50 stands for zero in the data rows.
Here are some points, each followed by its number:
array([94, 59, 40, 66, 92, 63, 31, 05, 21, 52, 80, 16, 80, 77, 48, 98, 30, 16, 33, 42, 76, 57, 63, 32, 68, 72, 48, 99,
       04, 64, 86, 18]) 0
array([31, 61, 48, 42, 41, 47, 54, 37, 65, 60, 44, 75, 28, 42, 50, 41, 56, 69, 54, 43, 64, 43, 60, 55, 46, 56, 36, 50,
       50, 64, 35, 69]) 1
array([43, 56, 37, 55, 42, 49, 51, 57, 51, 41, 46, 47, 46, 38, 62, 45, 55, 48, 50, 44, 47, 53, 46, 59, 46, 56, 50, 42,
       63, 50, 44, 46]) 2
array([40, 51, 45, 54, 46, 51, 49, 58, 54, 43, 50, 51, 50, 43, 63, 40, 51, 47, 49, 41, 48, 62, 49, 61, 44, 52, 47, 43,
       58, 53, 47, 54]) 3
array([44, 56, 37, 54, 42, 47, 51, 57, 51, 41, 46, 49, 45, 37, 63, 45, 54, 49, 51, 44, 46, 52, 46, 59, 46, 56, 49, 42,
       63, 50, 45, 46]) 4
array([49, 62, 97, 47, 39, 64, 22, 45, 45, 93, 54, 42, 79, 68, 23, 40, 48, 27, 74, 84, 40, 49, 61, 71, 93, 09, 70, 72,
       46, 74, 99, 34]) 5
array([40, 53, 46, 55, 45, 51, 51, 55, 57, 42, 50, 51, 52, 44, 63, 41, 53, 46, 49, 39, 50, 63, 49, 61, 45, 53, 48, 43,
       59, 53, 47, 55]) 6
array([67, 68, 38, 35, 92, 14, 82, 05, 45, 78, 49, 67, 57, 71, 07, 82, 54, 36, 32, 60, 22, 38, 29, 13, 72, 64, 87, 95,
       54, 30, 69, 38]) 7
array([48, 55, 36, 60, 42, 48, 40, 59, 45, 41, 48, 56, 45, 40, 61, 47, 63, 46, 51, 45, 50, 54, 38, 62, 41, 63, 53, 40,
       63, 43, 39, 35]) 8
array([45, 54, 41, 56, 44, 48, 49, 58, 51, 41, 49, 50, 47, 41, 62, 45, 55, 47, 49, 43, 48, 58, 45, 60, 43, 56, 50, 44,
       61, 49, 45, 47]) 9
array([41, 55, 42, 56, 45, 49, 50, 59, 54, 41, 47, 49, 49, 41, 62, 43, 55, 45, 50, 42, 48, 57, 47, 59, 46, 53, 50, 42,
       60, 51, 45, 49]) 10
array([43, 57, 38, 54, 41, 49, 51, 58, 52, 42, 47, 47, 47, 38, 63, 45, 56, 48, 52, 44, 48, 53, 46, 59, 45, 57, 51, 42,
       63, 52, 46, 45]) 11
array([42, 57, 38, 54, 42, 47, 50, 56, 51, 42, 46, 49, 46, 36, 62, 44, 54, 49, 50, 44, 48, 52, 45, 59, 46, 57, 51, 41,
       62, 50, 45, 46]) 12
array([38, 30, 89, 64, 91, 23, 21, 54, 68, 59, 57, 78, 79, 66, 25, 35, 28, 72, 70, 86, 30, 26, 84, 25, 62, 55, 81, 40,
       62, 77, 99, 68]) 13
array([50, 58, 38, 62, 42, 46, 36, 59, 42, 40, 48, 60, 44, 41, 61, 47, 66, 46, 49, 45, 54, 51, 36, 63, 40, 65, 54, 39,
       64, 41, 36, 31]) 14
array([84, 58, 73, 50, 78, 32, 32, 51, 75, 79, 44, 18, 54, 86, 38, 99, 45, 77, 67, 64, 64, 39, 26, 24, 65, 57, 64, 67,
       57, 65, 83, 49]) 15
array([52, 16, 95, 54, 91, 55, 30, 51, 74, 30, 39, 24, 77, 56, 13, 83, 12, 58, 87, 87, 68, 16, 81, 26, 71, 61, 25, 72,
       07, 58, 90, 62]) 16
array([61, 18, 95, 16, 53, 72, 63, 32, 11, 62, 49, 31, 65, 99, 08, 50, 35, 76, 57, 99, 77, 16, 34, 06, 48, 14, 67, 44,
       24, 44, 49, 55]) 17
Which two points above are nearest to each new point by angle? Their numbers follow each, nearest first.
array([46, 57, 36, 58, 42, 47, 41, 59, 45, 42, 46, 54, 44, 39, 61, 46, 61, 48, 49, 45, 51, 53, 39, 61, 43, 62, 53, 41,
       62, 45, 40, 37]) 8 14
array([47, 47, 62, 44, 40, 42, 31, 22, 77, 86, 51, 38, 32, 54, 49, 43, 62, 72, 41, 71, 83, 59, 60, 34, 38, 63, 28, 54,
       14, 64, 51, 77]) 1 15
array([59, 48, 74, 22, 50, 49, 54, 09, 57, 90, 40, 25, 21, 63, 27, 48, 53, 63, 34, 88, 83, 53, 81, 13, 52, 43, 44, 75,
       14, 70, 43, 32]) 17 16
array([78, 20, 61, 23, 55, 52, 72, 12, 13, 56, 61, 24, 42, 98, 07, 57, 19, 38, 41, 61, 44, 20, 27, 29, 46, 24, 80, 55,
       16, 31, 58, 61]) 17 7
array([32, 46, 54, 50, 38, 49, 39, 40, 67, 62, 51, 70, 43, 50, 57, 39, 56, 56, 45, 49, 62, 64, 55, 58, 42, 55, 31, 40,
       34, 60, 38, 72]) 1 6
array([94, 67, 83, 16, 69, 70, 73, 63, 24, 57, 74, 68, 60, 86, 09, 89, 67, 76, 67, 55, 21, 31, 75, 15, 87, 17, 35, 59,
       36, 53, 54, 17]) 17 7
array([44, 53, 40, 56, 44, 48, 48, 59, 50, 42, 49, 49, 48, 39, 62, 43, 54, 49, 50, 43, 48, 57, 45, 59, 43, 56, 49, 43,
       61, 50, 45, 48]) 9 2
array([92, 28, 66, 27, 59, 68, 84, 20, 34, 81, 53, 19, 70, 84, 00, 65, 19, 63, 64, 73, 69, 03, 41, 18, 50, 31, 90, 46,
       05, 21, 49, 62]) 17 16
array([42, 55, 41, 56, 44, 50, 50, 59, 54, 41, 49, 50, 49, 41, 62, 43, 53, 47, 50, 43, 48, 58, 46, 60, 44, 53, 49, 43,
       60, 51, 45, 49]) 10 9
array([48, 52, 59, 38, 41, 42, 47, 22, 78, 82, 47, 47, 26, 50, 44, 39, 55, 78, 47, 66, 78, 52, 66, 36, 43, 59, 27, 57,
       24, 69, 45, 74]) 1 16
array([45, 56, 40, 58, 43, 48, 47, 57, 52, 41, 48, 49, 48, 39, 61, 44, 56, 47, 49, 44, 50, 56, 45, 60, 43, 57, 51, 43,
       62, 49, 43, 44]) 9 2
array([44, 54, 39, 57, 46, 48, 48, 59, 50, 41, 47, 51, 47, 39, 62, 44, 56, 46, 49, 44, 48, 56, 46, 60, 44, 56, 50, 43,
       62, 49, 44, 45]) 9 2
array([47, 56, 36, 59, 41, 47, 41, 59, 43, 43, 49, 53, 45, 40, 61, 48, 62, 47, 51, 44, 50, 54, 37, 61, 41, 62, 52, 41,
       62, 46, 41, 37]) 8 14
array([88, 26, 57, 30, 56, 65, 79, 09, 37, 92, 54, 12, 65, 78, 02, 70, 13, 59, 60, 64, 64, 03, 51, 23, 51, 30, 82, 56,
       02, 13, 46, 50]) 17 7
array([44, 53, 40, 57, 44, 49, 48, 59, 51, 41, 48, 50, 48, 41, 62, 44, 55, 47, 50, 43, 48, 59, 47, 59, 46, 56, 49, 44,
       60, 50, 46, 47]) 9 10
